Each row of M is roughly a mix of the hidden directions of one of a few groups; one row fits no group.
M, 111 rows:
[[-44.5   9.2  -0.2   2.9  14.0   4.3 -15.6  23.1 -17.5 -41.3 -31.6]
 [-35.4  36.0  23.9  16.0  14.9 -15.1  30.6 -21.6  25.8  13.2   2.2]
 [ 37.5   5.4 -13.6  -6.8  17.5 -32.3  -6.1  39.7 -28.3  13.9 -21.2]
 [-21.0 -28.0 -39.7   1.4 -25.3 -19.9   3.9  28.0  33.0  -2.3  18.4]
 [-27.6 -18.3  10.5  -0.1  20.6   0.6 -20.6 -36.8 -44.7   5.9  25.1]
 [ -5.4 -39.8 -10.8  46.8  25.9   0.9  -6.1  -2.1 -19.1  31.7  -8.2]
 [ 21.5  10.3  -5.6 -17.5  12.7 -51.3 -39.1 -24.9   3.5  13.2   6.2]
 [ 23.4 -26.8 -23.6 -53.8  15.5  -6.4  -1.9  14.4  18.6  19.3 -11.9]
 [  0.5  40.2  37.8 -33.2  23.1  21.5  -5.6 -12.4  -2.7  23.9 -13.1]
 [ 45.5   3.3 -14.3  17.7 -36.3 -22.2   6.8  30.3 -23.0   0.1  13.3]
 [-16.5   2.3  50.9  23.3  -7.9  -4.5  27.4 -34.0  13.8  22.1  -1.5]
 [-13.0   7.6 -39.1  40.8  15.1 -10.7   0.7 -10.7 -41.5 -19.1 -10.4]
 [-21.2  16.0 -20.7  27.5  22.2 -35.2  34.9 -13.2 -29.3 -13.1  -4.6]
 [  9.8  33.6 -23.6   2.1  14.6  -7.6 -48.0  -3.6 -21.9 -18.0 -30.0]
 [ 36.3  27.0  -9.0 -26.6  -9.8  -6.7   0.9   2.8 -28.1 -10.1 -46.9]
 [  8.4  26.4 -26.1  16.3 -39.0 -29.2  11.8   0.2 -30.8  -1.7 -29.9]
 [  3.3 -14.9  37.6  29.1 -25.0 -37.4   0.2   8.2 -34.8  14.0  -9.2]
 [ -9.9 -22.3 -49.5   8.6  -4.8  -4.8 -28.0  25.1  -4.2  -4.6  38.2]
 [  9.8  44.6   5.0  13.5 -18.0 -21.7  -0.7 -16.9 -31.1  41.2   6.4]
 [ 12.9 -12.9 -29.1  10.1  25.4  29.3  21.8 -40.5 -16.9 -29.7   0.7]
 [-19.8 -36.0 -42.9   2.7  27.5 -28.6  23.1 -12.6  -6.5  15.0  -2.2]
 [-10.7  52.4 -14.1   1.0   4.6  -2.6 -27.8  33.4  -8.6 -28.9 -13.9]
 [  5.9 -46.6   3.7   8.9  24.3  27.2 -17.7  18.5  24.2 -33.8   7.8]
 [ 11.6 -11.4 -12.0 -20.6  13.7 -26.3   0.9  13.8  -1.8  24.8  59.6]
 [-28.1  -2.2  28.7  -0.2  19.4  22.3  46.9  29.4  -6.1  -9.6 -19.7]
 [-13.4  -1.7   1.2  33.5   4.2 -12.5  -6.8  42.0  13.6  -1.1 -51.0]
 [ 43.0 -39.1 -18.5 -15.2  -2.5  -6.3 -22.3 -11.9  -4.8 -11.0  36.0]
 [ 23.8  24.0   2.0 -16.4  21.8 -34.7  13.6  30.3 -35.8 -23.9   5.4]
 [  7.5  31.0 -19.4  -8.1   6.6  -1.1   2.8 -28.4 -59.1 -15.5  -5.3]
 [-12.5  44.2  25.9 -29.7   3.6   8.0 -16.8 -35.2 -24.1 -14.8   2.6]
 [  4.8   1.8  -5.7 -31.7  -9.8  30.4 -18.7 -14.6  24.5 -40.9  34.0]
 [ -8.6 -30.0 -22.8  31.1 -24.6  -8.1 -11.9 -12.3 -22.7   0.1  46.2]
 [  5.0  26.5  10.8  -0.4 -24.2  34.9  -4.8 -37.6  -8.6 -29.7 -32.2]
 [-20.6  35.4   7.8   1.4 -40.8  15.3  -7.7  14.0  34.9 -30.1  -7.8]
 [ 11.0 -22.0  -3.8  -1.1  10.8 -10.4 -41.7   8.0  41.6   7.4 -40.5]
 [ 20.7  42.5 -31.0 -10.3  -8.7  32.1  -9.3 -12.2  24.7 -28.3   4.5]
 [-14.5  48.8  -3.5 -21.6 -21.7   8.9 -24.3   9.9  31.9  -8.1 -26.2]
 [-18.1  11.2  19.4 -22.9 -19.5 -40.9 -14.5  39.6   0.5  27.9  10.6]
 [-28.7  19.4  38.5 -10.6 -23.4  10.3  13.6 -38.5  10.6  29.1  -1.7]
 [-18.6   2.8  37.4  36.2 -11.5  40.3 -13.2   4.9  -2.7 -26.7 -18.1]
 [ 26.0 -19.5  14.8   7.3   6.9  20.5  28.1 -51.2   5.8  28.7   3.0]
 [ 33.0 -11.2   8.4 -15.5   7.6 -22.9 -24.9  28.6  30.8  36.5 -15.8]
 [  2.6  21.2  32.7 -50.3 -31.8   4.2  -1.1  19.7  -4.8  14.8 -18.9]
 [ 14.6   4.7  22.3   0.1  -8.4  11.4  10.5 -11.2  -8.2  23.5  65.5]
 [-31.3   0.3  -7.3 -43.4  25.0  -5.1  -4.6 -32.6 -17.5  27.6 -18.7]
 [  2.9  -9.3  -7.9 -24.4  -1.7  27.8   3.2  26.1  15.4 -60.2   0.8]
 [  9.0 -25.1  27.8  10.4 -36.7  -1.2  34.6 -20.9  37.7  -7.0   6.0]
 [ 26.2 -33.0  -6.4  26.1  -0.6  -2.9 -23.7  38.1  21.5 -17.7 -28.1]
 [-17.7 -14.4  11.6  17.7  46.4  22.4 -17.0  24.9   3.9 -14.6  36.2]
 [ 30.7   2.9  18.2  -3.2  37.4   3.8  27.6  15.0 -24.7 -19.6 -37.2]
 [ 24.3 -25.1 -14.8 -17.2 -14.8  39.9 -15.6 -13.1  33.1  -6.6  31.1]
 [ 28.1  -2.7  14.9  44.0   2.1  31.0 -27.8  -2.8 -17.0 -22.1 -24.4]
 [ -1.8   1.6 -58.5   6.3  34.0   0.4   2.7  -4.0 -20.9 -30.0   9.2]
 [ -2.3 -14.5 -32.6  14.8  18.1  47.8  29.6  -0.1  -0.9 -32.4   6.3]
 [-18.4   4.9  22.2  25.1 -19.7   4.9  -6.2 -49.1  17.1  37.2  -7.5]
 [-27.9 -16.2   3.0  -2.1  -4.0  33.8  -4.3 -52.5  20.1 -24.9   7.9]
 [-14.9  27.8  28.9  32.9 -24.8  19.9 -37.3 -15.6  -9.1   7.2  19.6]
 [-44.5 -15.5  13.9  -8.1  24.0  21.7   5.7  22.7  40.5 -18.7   3.0]
 [-24.0  -6.8  34.8 -23.7  -7.7   7.3  16.6 -38.0 -23.7  28.5 -21.8]
 [  2.7  -9.5 -24.7  12.0  -6.8 -15.7   5.2  49.4 -43.7 -22.3   7.7]
 [ 22.6  36.6 -36.4   3.8  17.5  10.8 -20.5   4.2  36.1 -26.3  -4.8]
 [ -5.9  53.6  33.0   1.3  -4.5   0.7  -5.0 -21.6 -29.9 -23.3  11.3]
 [  9.1  -8.1  11.0  41.0   4.4 -18.6   4.6 -11.8 -41.0  12.5  41.9]
 [ 20.0  -3.5 -17.7 -14.3  -3.3   7.4  13.0  32.9  46.2   1.4 -41.2]
 [-54.9   3.6  21.0  11.4  -0.3  14.5  12.2 -18.2  32.0   9.2 -26.1]
 [-17.4  36.1  11.5   2.1 -24.8 -20.8   7.0  39.4  30.1  27.9  -0.4]
 [ 15.1  31.4 -18.7   0.8  -4.4 -20.4  28.3 -43.4  15.0  33.6   6.2]
 [-34.2  39.1  21.2  18.9 -39.0 -20.5   4.8  15.9  -6.7  17.0   4.9]
 [ 31.1  20.5  36.2  -1.5  33.6   9.1  -6.5  -2.5 -43.3  -1.1 -15.7]
 [-31.5 -32.8   6.1  -8.6  -8.6  18.0  13.3   6.1  53.2 -21.2  -0.3]
 [ -7.7 -37.5 -32.6 -22.3   1.5  -0.1  24.1  17.8  39.0  -8.3 -23.7]
 [-28.0  13.0 -17.0 -46.2   5.1   6.9  21.0 -20.4  -4.8 -31.7 -27.1]
 [ -2.8  26.5  24.0  12.1  -8.8   0.2 -42.0  39.9 -26.4 -19.8  11.0]
 [ -6.2 -18.3  11.7  21.9 -28.4   2.3   5.7 -32.5  -1.8   8.1  55.8]
 [-27.7  -7.7   4.9 -13.4   1.9   7.0  24.7 -60.0  -6.7  12.3 -24.2]
 [  8.4 -12.0 -35.1  24.7 -27.9  29.5 -46.7 -10.7  -6.6  -3.8  -4.6]
 [-13.9 -16.6  -1.5  61.5  -1.8 -11.4   9.6 -13.3 -23.9  10.7  27.0]
 [ 37.4 -38.4  -8.5 -21.8  -8.3 -16.5  -5.1  20.5 -28.4 -15.4  28.8]
 [-26.2 -17.3 -30.2  -5.2  29.6 -30.4 -24.8 -10.7 -33.7  19.0 -11.4]
 [  9.9 -20.9   1.5  46.9  18.4   6.9  -6.3 -24.4 -38.6   2.5 -28.8]
 [ -6.2  56.7  16.7  30.8 -18.1  -3.0 -22.8 -17.0 -12.8  11.1  12.6]
 [-16.9  -3.0  -7.6 -46.7   9.3 -22.7  24.4  -8.1 -18.4 -40.3  17.8]
 [-21.1 -10.3  30.3  39.2  -1.1   9.3  -7.9  -3.3 -40.6 -25.6  24.6]
 [  2.9  11.2 -33.7  -2.1 -22.1 -14.1   5.7 -20.5  42.3  42.4   8.8]
 [-48.5 -26.6 -22.8  24.5   3.4 -15.6   6.4 -26.0  10.2  -1.6 -28.6]
 [  3.6  -4.1 -31.5  28.4  13.3  -9.5 -12.1  57.9   9.1 -19.8   3.1]
 [-33.7 -10.9 -19.6  22.9  17.8 -37.1  -1.8  41.4 -20.3   7.9   5.8]
 [  2.8  46.7  29.5   4.2  21.9   6.9  -1.5 -29.1 -34.5  -6.7 -19.7]
 [-14.8 -37.9   8.2 -18.5  -2.3  -1.1 -37.9 -22.9  14.1  42.9   1.5]
 [ 40.3 -29.0  28.4  30.0  21.6 -31.0  -1.3  -6.6  -3.6  -3.6 -20.1]
 [ 10.6  12.5 -37.0  23.4 -15.0 -31.8 -16.0 -26.0 -39.1   7.0  11.8]
 [ -5.7 -35.1  -0.4 -21.0 -40.1   7.4 -23.2 -16.6 -25.1  23.0  27.2]
 [-18.2   6.5  21.7  -4.1 -39.0  11.2 -10.5 -27.0   1.6 -14.2  50.2]
 [ -5.0   6.5 -10.5  48.1  15.3 -49.2  -8.1  16.7 -22.4  -5.3  -7.0]
 [  4.7   4.0  24.7 -21.8  34.5  32.1 -31.0  23.1  28.7 -17.5 -10.5]
 [-26.4  35.3  19.2  27.4 -15.4   4.2   3.2 -30.8  37.7  17.3   8.6]
 [-20.8 -10.7  27.1  45.1 -14.8  -6.6  18.0  40.9 -13.7   6.6 -16.3]
 [  3.9   5.1  20.3 -11.9  27.0  15.1  51.0  27.3  -3.9 -18.6 -28.6]
 [ 29.5 -32.8   6.1  -8.6  32.7 -21.8  16.1  31.2 -13.7  30.1 -12.2]
 [ -1.1  13.7  46.4  -0.1  10.1  29.0 -36.1   0.9 -34.1 -16.5  -6.8]
 [  9.3  17.6   3.1 -18.8  28.1   8.3 -23.8 -34.9  33.8  13.0 -36.9]
 [ 45.5 -25.6  13.7 -17.2  10.1  33.3  20.8 -24.3  11.5 -22.4   0.8]
 [-18.6  -8.4 -34.0   7.3 -17.7 -12.1  45.2 -20.4  39.1  -2.0  -0.1]
 [ 19.9 -29.6  33.9  40.3  10.1  11.8  17.5  33.3  -6.5  17.6  -4.5]
 [ 20.2 -23.1  11.2  -0.7  10.1   3.1 -28.2  61.1 -15.8 -10.7  -2.4]
 [ 14.5  24.6  14.4  13.9   7.1  12.0 -16.1 -47.5  -8.2  45.6  -0.6]
 [ 33.0  30.0 -19.0 -14.9 -22.0 -12.2  -9.2 -13.4 -27.5 -10.1 -41.7]
 [-15.0  29.6  10.2  48.8  -2.5 -26.4   8.4  26.5 -16.3  -4.4 -26.9]
 [ 47.9 -41.8  -9.8 -16.0  33.1   4.0  -5.7  -3.8  11.8 -18.4   6.9]
 [ -0.5 -23.9 -28.3  -7.6 -42.6  -8.9  11.4 -22.5  19.8 -26.8 -31.7]
 [ -6.9 -16.8   2.8  22.8  -1.2  -7.6  41.3  42.8 -30.5 -21.0  15.7]]

Here is one row from each group, named. Which group is each of the other rows in?
[ 16.5   3.5   5.7 -47.1  37.7 -12.5   5.5 -25.5 -35.6   4.0   1.0]	<74>
[ 30.3   9.2  22.1  16.7 -20.2  11.9  32.5  29.5 -28.2  -6.9 -31.3]	<90>
[-28.2  29.3  19.6 -10.8 -25.8 -20.9   2.0  28.6 -33.7  17.9 -23.3]	<22>

[ 23.7  33.6  17.9 -14.6  36.9 -31.4  13.1  -8.8  34.3  -7.3  -5.1]	<22>
[ 47.7  -8.8   0.4  29.5 -16.9   2.6  -4.6  38.0   8.7 -30.8   8.8]	<22>
[-44.0 -37.3 -26.2   7.9  -3.6   3.5  20.2   8.1  22.0 -26.6 -17.4]	<74>
[-25.4  -5.8 -15.3   0.7 -13.3 -17.9 -41.4  48.2  -8.0 -12.8  19.9]	<74>
[-14.9 -40.2  -9.9 -15.9 -17.1  30.5   5.5 -19.8  45.8   7.8  -8.9]	<74>
[  6.3  37.6  -5.7  -4.9  19.0  31.1  -2.1   4.1  47.0 -11.6 -29.6]	<22>
[ 16.0 -35.7  -7.9  13.9  -6.7 -13.3  42.4 -25.9   2.4  12.7  37.8]	<74>
[-14.3  -7.0   4.1 -32.4   4.6 -15.5 -36.8 -34.8  19.1  38.9   7.4]	<22>
[ 15.4   4.9   6.5  -1.6 -36.9  -1.0 -19.4  54.4  19.8 -15.5  21.2]	<74>
[-41.1 -11.7  14.8  -1.8  24.1  12.0 -20.4 -22.2  42.7  15.4  18.3]	<90>
[ -6.6  16.4  32.7   1.7 -44.7  33.8 -11.2  -0.9  25.5 -24.7  12.7]	<74>
